In the rows, 128 means zero.
Each named turn below is shown by a few rows before and after it. Which turns, in which order, take the first row of each later pair to the second? The first pair is answered.
Q806 (before => after):
[124 170 113 160 135 104 154 128  91 113  82 126] => [118 164 106 176 114  84 128 116 104 123 152 151]
[145 150 161 117  69  53 105 115  97 128 157 112] => [159 138 170  87  79  81  96 141  72 136 132 123]
[122 112 137 139 124 107 116 135  95 123 138 165] => [123 114 139 129 132 116 128 140  87 118 103 152]
Q943 (before => after):
[125 154  95 150 134 113 153  99 146 147  96 129] => [129 153  94 147 136 112 152  97 151 153 101 135]
[140 146 124  96 132 140 141 139 104 164  74 165] => [126 149 128 109 137 137 144 144  90 142  62 146]
[131 150 137 124 128 120 139 112 120 136  95 131] => [130 155 135 127 121 116 134 108 116 138 104 137]
Q141 (before => after):
[118 131 125 136 127 142 122 112 132 104 165  92] => [121 127 125 133 121 144 108 118 129 118 180 108]
[132  94 111 126 120 142 127 140 122 141 131 113] => [133  93 110 127 122 143 134 135 129 138 124 106]
[120 128 139 123 125 141 119 143  67 130  70 144] => [147 123 126 100 119 142 115 138  92 164  91 173]
[129 123 128 142 119 135  98 124 109 137 130 129] => [147 125 115 127 120 136 115 110 137 155 132 138]
Pairs:
(2 to 4 turns a pair)
[122 160 147 150 153 126 172 143 162  77 117  63] => [137 136 161 111 141 171 107 203  86 106  90 122] -> Q141, Q943, Q806
[143 156  83 126 107  99 124 103 183 138 157 146] => [167 134  96  90 131 129 125 124 193 141 148 137] -> Q943, Q806
[ 86 140 134 152 117 130 135 117  46 123  87 149] => [110 142 124 129 113 134 141 108  57 155  82 177] -> Q943, Q806
[139  94 129 106 128 136  92 146 133 129 180 131] => [111 103 142 130 132 134 100 150 109  87 152  94] -> Q141, Q943, Q141
[132 148 114 105 144 141 166 130 138 124  76 101] => [133 150 101 129 128 107 156 101 178 136 152 112] -> Q806, Q943
[ 96 142 128 157 114 114  99 123  93 108 148 144] => [100 143 133 147 128 131 121 133  78 100  95 129] -> Q806, Q806
[144 116 131  98 163 164 155 141 162 119 106  90] => [104 130 124 167 123 119  99 123 133 106 190 116] -> Q806, Q141, Q943
[104 133 124 126 122 120 175  97 138 128  84 116] => [118  99 141  90 125 158 125 146  98 142  90 142] -> Q806, Q141, Q806, Q806
[148 129  98 117 112 137 109 123 132 193 152 195] => [130 168  96 134 130 119 187  87 144 156  74 131] -> Q806, Q806
[117 136 124 144 117 105 143  97 153 153 175 154] => [112 130 143 125 116 141 118 142  72 144 110 167] -> Q806, Q806, Q943, Q141
[168 128 106  97 130 119 122 118 124 181 122 155] => [140 141 104 146 131  83 137  88 148 148 153 119] -> Q141, Q806
[119 129 149 139 129 181 122 148  88  80 145 137] => [149 127 129 121 121 168 131 121 146 131 186 172] -> Q806, Q806, Q806, Q141
[150 156  92 115 123 133 177  88 132 151  56 128] => [105 155 114 159 102 125 114 119  54 114  75 134] -> Q943, Q141
[151 115 128  98 155 180 129 127 150 130 111 114] => [147 112 123 102 133 174  91 131 135 149 146 151] -> Q141, Q141, Q943, Q141
[117 137 123 133 135 107 162  99 164 124  75 113] => [141 127 113 107 125 111 143  97 175 167 105 156] -> Q141, Q141, Q141
[121  95 153 135 146 131 106 157 128  99 121  97] => [130  92 144 134 131 124  82 155 132 119 157 134] -> Q806, Q141
[158 117 122  88 135 152 159 127 184 152 119 131] => [124 134 131 126 141 141 181 119 167 106  98  83] -> Q806, Q943
[155 129 123 101 149 134 154 105 204 167 143 106] => [117 130 148 123 167 148 155 135 143 106  90  53] -> Q806, Q806, Q141
[ 92 119 152 174 125 121 107 148  88  69 142  86] => [102 105 155 159 125 137  94 166  75  78 138 100] -> Q806, Q806
[117 101 158 116 115 144  86 147  76 151 126 169] => [122 131 143 108 139 137 175 112 119 144  51 125] -> Q806, Q141, Q141, Q141
[145 133 108  96 110 116 142  87 181 162 178 157] => [110 137 136 112 143 132 180 112 148  82 102  64] -> Q943, Q943
[ 80 162 114 141 156  90 160  68 168  91  66  88] => [ 58 165 111 177 112  71  84  75 116 102 128 148] -> Q943, Q141
[138  92 157 119 116 146  65 175  85 121 149 143] => [103 115 155 170 125 111 104 142 112  76 160  81] -> Q141, Q943, Q806, Q141
[150 107 125 115 128 114 139 134 196 120 169  82] => [165  98 136  83 140 146 141 162 168 120 126  86] -> Q806, Q806
[ 88 192 103 160 139 104 189  92 149 123  51 124] => [123 169 110 103 130 150 148 133 108 167  27 184] -> Q141, Q141, Q806, Q141
[150 140 126 120 119 143  91 135 154 160 175 136] => [143 131 136 116 131 158  80 156 134 144 166 122] -> Q141, Q141, Q141, Q943
[108 111 143 135 142 147 136 141 129 102 133  85] => [119 105 130 133 125 140 119 129 151 130 185 121] -> Q806, Q943, Q943
[126 153 105 147 117 116 120 105 145 156 135 159] => [124 162 104 145 125 117 148 102 145 146 101 140] -> Q806, Q806, Q806
[154 115 118  94 142 141 156 113 131 142 104 116] => [121 136 110 142 127 103 159  85 137 124 132 105] -> Q806, Q943, Q943
[137 145 127 106 127 149 142 135 108 132  58 131] => [111 152 113 166  99  99 109 101 127 130 162 151] -> Q141, Q806, Q806
[117 108 111 162 125 123 121 153 160 113 194 127] => [152  95 112 102 145 159 146 173 168 139 137 131] -> Q806, Q141
[171 134 111  90 122 146 127 112 168 179 140 167] => [139 148 130 109 149 155 170 123 134 121  54  99] -> Q806, Q943
[130 106 162  91 132 139 109 163 113 122 176 133] => [133 110 165  81 134 150 121 168  95 117 138 128] -> Q806, Q141
[139 106 141 104 126 152  72 153 125 154 165 146] => [129 153 114 140 115 101 134  82 179 155 154 133] -> Q806, Q806, Q943, Q943
[135 133 114 138 130 107 149 123 186 145 159 105] => [135 119 135 112 149 148 144 172 134 126  90  91] -> Q806, Q806, Q141
[162  82 140  80 149 169 121 156 154 138 174 126] => [124 100 154 113 158 170 133 169 102  85 112  81] -> Q806, Q141
[118 127 155  81 144 168 138 158  97 110  67 106] => [ 91 172 123 159 105  81 142  75 147 116 156 127] -> Q806, Q943
[114 117 123 133 119 111  96 129  91  98 157 135] => [122 115 122 116 119 120  95 137  78 112 140 150] -> Q806, Q943
[ 96 132 144 142 110 132 114 141  86 100  96 122] => [105 140 136 134 126 130 160 123 123 103  79 101] -> Q141, Q141, Q141
[142 116 147 117 127 153 132 130 124 148  92 147] => [110 131 153 163 119 133 126 123 101 115 103 128] -> Q806, Q141
[130 113 123 126 129 136 118 134 128 121 174 123] => [136 127 122 104 139 153 144 136 115 122 105 116] -> Q806, Q943, Q141, Q806
[108 129 156 172 132 123  86 156  76  72 155 148] => [ 98 141 151 186 132 105 103 137  87  65 152 130] -> Q806, Q806, Q806
[109 121 124 137 101 121  89 108 103 147 180 190] => [144 121 127  76 133 162 149 119 109 165  77 170] -> Q806, Q141
[135 111 131 117 128 135 105 134 162 141 206 146] => [147 111 143  79 160 172 152 158 142 128 101 110] -> Q806, Q141
[105 177 148 149 110 136 147 141 131  52  75  80] => [ 99 168 141 175  70 113  75 141 116  79 172 142] -> Q141, Q806, Q806, Q806
[149 120 132  91 130 147 123 151 104 149  80 153] => [103 154 122 160 122  96 156 103 122 107  90 106] -> Q943, Q806
[124 102 147 132 115 145  68 162  82 129 172 150] => [151 107 138  91 126 171  95 169  86 154 111 160] -> Q806, Q141
[102 165 126 156 119 101 153 100 109 115  78 114] => [107 164 116 166 107  84 144  80 145 131 136 126] -> Q806, Q141, Q141
[136 108 119 109 132 150 118 132 117 144 145 135] => [137 108 116 114 138 145 137 121 144 141 150 115] -> Q806, Q806, Q806, Q943
[ 96 143 114 170 111 112  73 128 124 108 126 150] => [117 146 104 156 107 108  90 104 161 135 140 163] -> Q141, Q141, Q141, Q943
[141 120 137 144 124 147  72 151 115 130 158 122] => [128 137 129 173 123 124  96 124 135 119 169 106] -> Q806, Q806, Q806
[153 111 104  87 125 154 146 118 139 151  94 106] => [125 131  99 132 119 119 165  88 153 128 108  82] -> Q806, Q943
[105 142 128 169 153  92 172  98 167  88 128  66] => [ 95 143 126 193 114  74 112  98 131 103 188 119] -> Q943, Q141
[133 119 169 154 126 141 135 152 104  81 129 102] => [138 131 154 153 131 124 169 119 151  90 133  93] -> Q806, Q141, Q141, Q141
[103 100 102 112 143 114 158 132 122 128  79 119] => [ 93 102  93 139 124  85 135 112 143 139 147 145] -> Q806, Q943, Q141, Q943
[137  72 118 108 158 156 118 164 143 137 128 129] => [118  83 125 123 165 150 129 165 130 110 110 101] -> Q141, Q141
[125 152 100 158  95  84 124 107 112 139 153 171] => [166 116 117  87 126 144 123 162  99 157 102 172] -> Q806, Q943
[150 121 124 108 163 135 165 135 173 114 124  73] => [141 108 143 105 163 158 129 173 125 102 119  76] -> Q806, Q806, Q806, Q141
[ 98 166 100 173 122  96 171  69 142  86 124  99] => [152 139  89 112 123 120 168  70 194 156 153 148] -> Q943, Q943
[ 94 106 131 143 149 127 116 175  68  79 127 109] => [131 124  86 132 125  88 142 106 155 156 189 175] -> Q806, Q943, Q141
[167 126 121  96 121 113 122 158 131 152 118 141] => [152 124 131 104 128 118 122 172 109 124 101 114] -> Q943, Q141
[123  84 156 151 115  94  57 167  82 111 152 129] => [105 119 152 175 130  74 129 135 101  79  93  77] -> Q806, Q806
